Read these off the row that follows.
1) Give the second entry from the right.
2) Give the entry just right of 7584.
3) Give the 2nd entry from the left.
4) Give the 3rd entry from the end.
5) Give the entry just left of 6776.
array([5800, 4070, 7584, 6776, 1843, 8948, 8173, 3844])
1) 8173
2) 6776
3) 4070
4) 8948
5) 7584

Questions about the matrix below.
1) Give the entry in the bottom-left corner.
2) Give the entry directly below -0.022.
3) Give the second entry in reading order.
4) Give the entry just left of 0.079.
5) Give the last entry, reading row by row.
6) Give the top entry of the column that holds the largest entry.
7) Give the entry in the top-left corner.
8) Give the entry directly below 0.169.
[[ 0.070 -0.121 -0.041  0.192 -0.003  0.017]
 [-0.078 -0.035  0.074  0.204 -0.100 -0.104]
 [-0.138  0.141  0.061 -0.069 -0.007 -0.094]
 [ 0.169 -0.094  0.117  0.171  0.079 -0.073]
 [-0.152  0.161 -0.076 -0.148 -0.055 -0.015]
 [ 0.015 -0.018  0.001 -0.118 -0.073 -0.024]
 [-0.043  0.035  0.036 -0.079 -0.028 -0.037]
 [ 0.209 -0.112  0.149  0.282 -0.100  0.093]
 [-0.152  0.098  0.025  0.104 -0.002  0.010]
 [-0.114  0.100  0.060 -0.076 -0.015 -0.077]
 [-0.097  0.235 -0.090 -0.148  0.170 -0.104]
 [ 0.088 -0.106 -0.022 -0.141 -0.097  0.018]
 [ 0.016 -0.121 -0.090  0.195 -0.051  0.078]]
1) 0.016
2) -0.090
3) -0.121
4) 0.171
5) 0.078
6) 0.192
7) 0.070
8) -0.152

M =
[[-21 -18  -8  20   5]
 [ 11 -28  12   7 -23]
 [-16  -8   8  14  21]
 [-25 -12   5  18  16]
 [-15 -54  -8   8   4]
 [ -3   7  -4 -22   5]
 [ 18 -19  16  16   8]
 [ -6   9  -4 -21  -3]
 [  9 -54  14  -5  20]
 [  6 -34 -25 -21  30]
 [ -3 -36   3  21   8]
 [ 19 -32  18   7 -21]
 [-23 -58 -52   7  -8]
 [ -2 -12 -30 -14   3]
 [-20 -31 -19  37   8]]
Counting starts at 1.
Report the largest entry.
A: 37
The bottom-right entry -> 8
Report the entry at row 1, column 2.
A: -18
The entry in row 1 and column 1 -> -21
Report the entry just left of the centre entry.
A: 9
The entry directly below 4 is 5
Report the entry in the bottom-left corner.
A: -20
Report the entry just left of the smallest entry.
A: -23
Report the entry directly above 19.
A: -3
Report the minimum.
A: -58
The entry at row 3, column 3: 8
Report the entry in row 2 and column 1.
A: 11
The entry directly below the smallest entry: -12
The entry directly above the largest entry: -14
The entry at row 3, column 1: -16
The bottom entry of the column that holds the smallest entry is -31
The top entry of the column that holds the largest entry is 20
The entry just right of -32 is 18
The centre entry -> -4
Report the entry at row 1, column 3.
A: -8
Report the entry in row 2 and column 3.
A: 12
The entry just left of the largest entry -> -19
The entry directly above the centre entry is 16
Report the entry just right of the smallest entry.
A: -52
The entry directly below the centre entry -> 14

Questions about the grid below.
1) The first entry, reading row by row?
2) The smallest entry in the last row?
3) The second largest entry?
4) The entry in the bottom-left corner?
5) The entry directly below -39?
6) The 3rd largest entry?
7) The third entry, reading row by row?
8) The last entry in the row that holds the largest entry?
[[ -7  12 -11  21  11   0   2  19  20  26  18 -11  21 -25   0]
 [ -6  10   1   1  -2   1  -4  -3   0  -4   4   0  -3   5   2]
 [ 18 -44 -24 -10   4  40   0  33  -2  -1 -36 -23  37 -34   0]
 [ -3   7   2   2   0  -1  -6  -4  -2  -5   5  -3  -3   5   3]
 [ 13 -17 -22   6 -17 -12  12 -12  16   0 -13 -16 -18  13  -4]
 [ 33 -41 -19 -22  22  21  14  27  -6  26  16  18  16 -42 -33]
 [ -6  -8   2  -9  14   7 -13 -17 -20 -14 -28  19 -16  14 -20]
 [ -6  12 -26  19  -9  -7   9  -5  22  28  13 -13  -4  -1  -3]
 [ 30 -40 -18  17  22   1  29  36 -28  36   2  27   8  -6 -25]
 [ 12 -36 -23  -3   3  36  -5  29  -7  -1 -34 -20  39 -35   3]
 [ 32 -38 -15 -23  18  25   8  14   7   4  22  10  16 -41 -31]
 [ 60 -39  -3 -26  17  18   7  10   8   8  15  14   8 -44 -26]
 [  4 -19  -4  -5 -13  -2   1 -18  -1  -9 -24   4 -20  14 -11]
 [ 30 -41 -20 -22  16  33  -5  29   5   4 -21  -5  26 -42 -22]]
1) -7
2) -42
3) 40
4) 30
5) -19
6) 39
7) -11
8) -26

arr = [[3, -27, 9, 20, -44, -20, 8, 34, -47, -17, -31, 27, 10], [-39, -52, 36, 10, -45, -51, -53, 52, -24, 5, 42, -4, -1], [-42, 34, 23, -16, -50, 51, -32, -7, 6, -6, -49, 23, -14], [44, 11, 24, -23, -55, -24, -26, 55, 52, -19, -51, -7, -25], [-18, 7, -52, -26, 30, 5, -44, 48, 39, 26, 10, -48, -57], [-8, 35, -14, -55, -51, -46, 9, 35, -56, 41, -56, 39, 22], [15, -21, -44, 32, -50, 8, -21, -4, -14, -39, 33, -46, -20], [32, 0, -26, -56, -27, 46, 11, -21, 18, 24, 32, -31, -10], [-3, -25, 26, 19, 44, 43, -28, -36, -42, 31, 6, -42, -6], [-19, -23, -3, 57, 40, -11, -3, 47, -54, -14, 14, 57, 14], [42, -57, 28, 29, -39, -20, 45, 13, 12, 11, 22, -18, 1], [-23, -20, 0, 42, -22, 46, 42, -1, 45, -25, 18, -14, 40], [12, 5, 15, -38, 9, 0, 6, -51, 42, 42, -32, -56, -57], [29, -38, -51, 18, -28, -38, -29, -48, 44, -26, -14, -28, -45], [29, 24, 45, 29, 19, -57, 28, 33, 25, -39, -49, -2, 36]]
Give the first entry in reading order.
A: 3
The 3rd entry in reading order is 9
The entry at the centre -> 11
Give the entry just left of 25.
A: 33
Give the entry just left of the centre entry.
A: 46
The entry just right of 25: -39
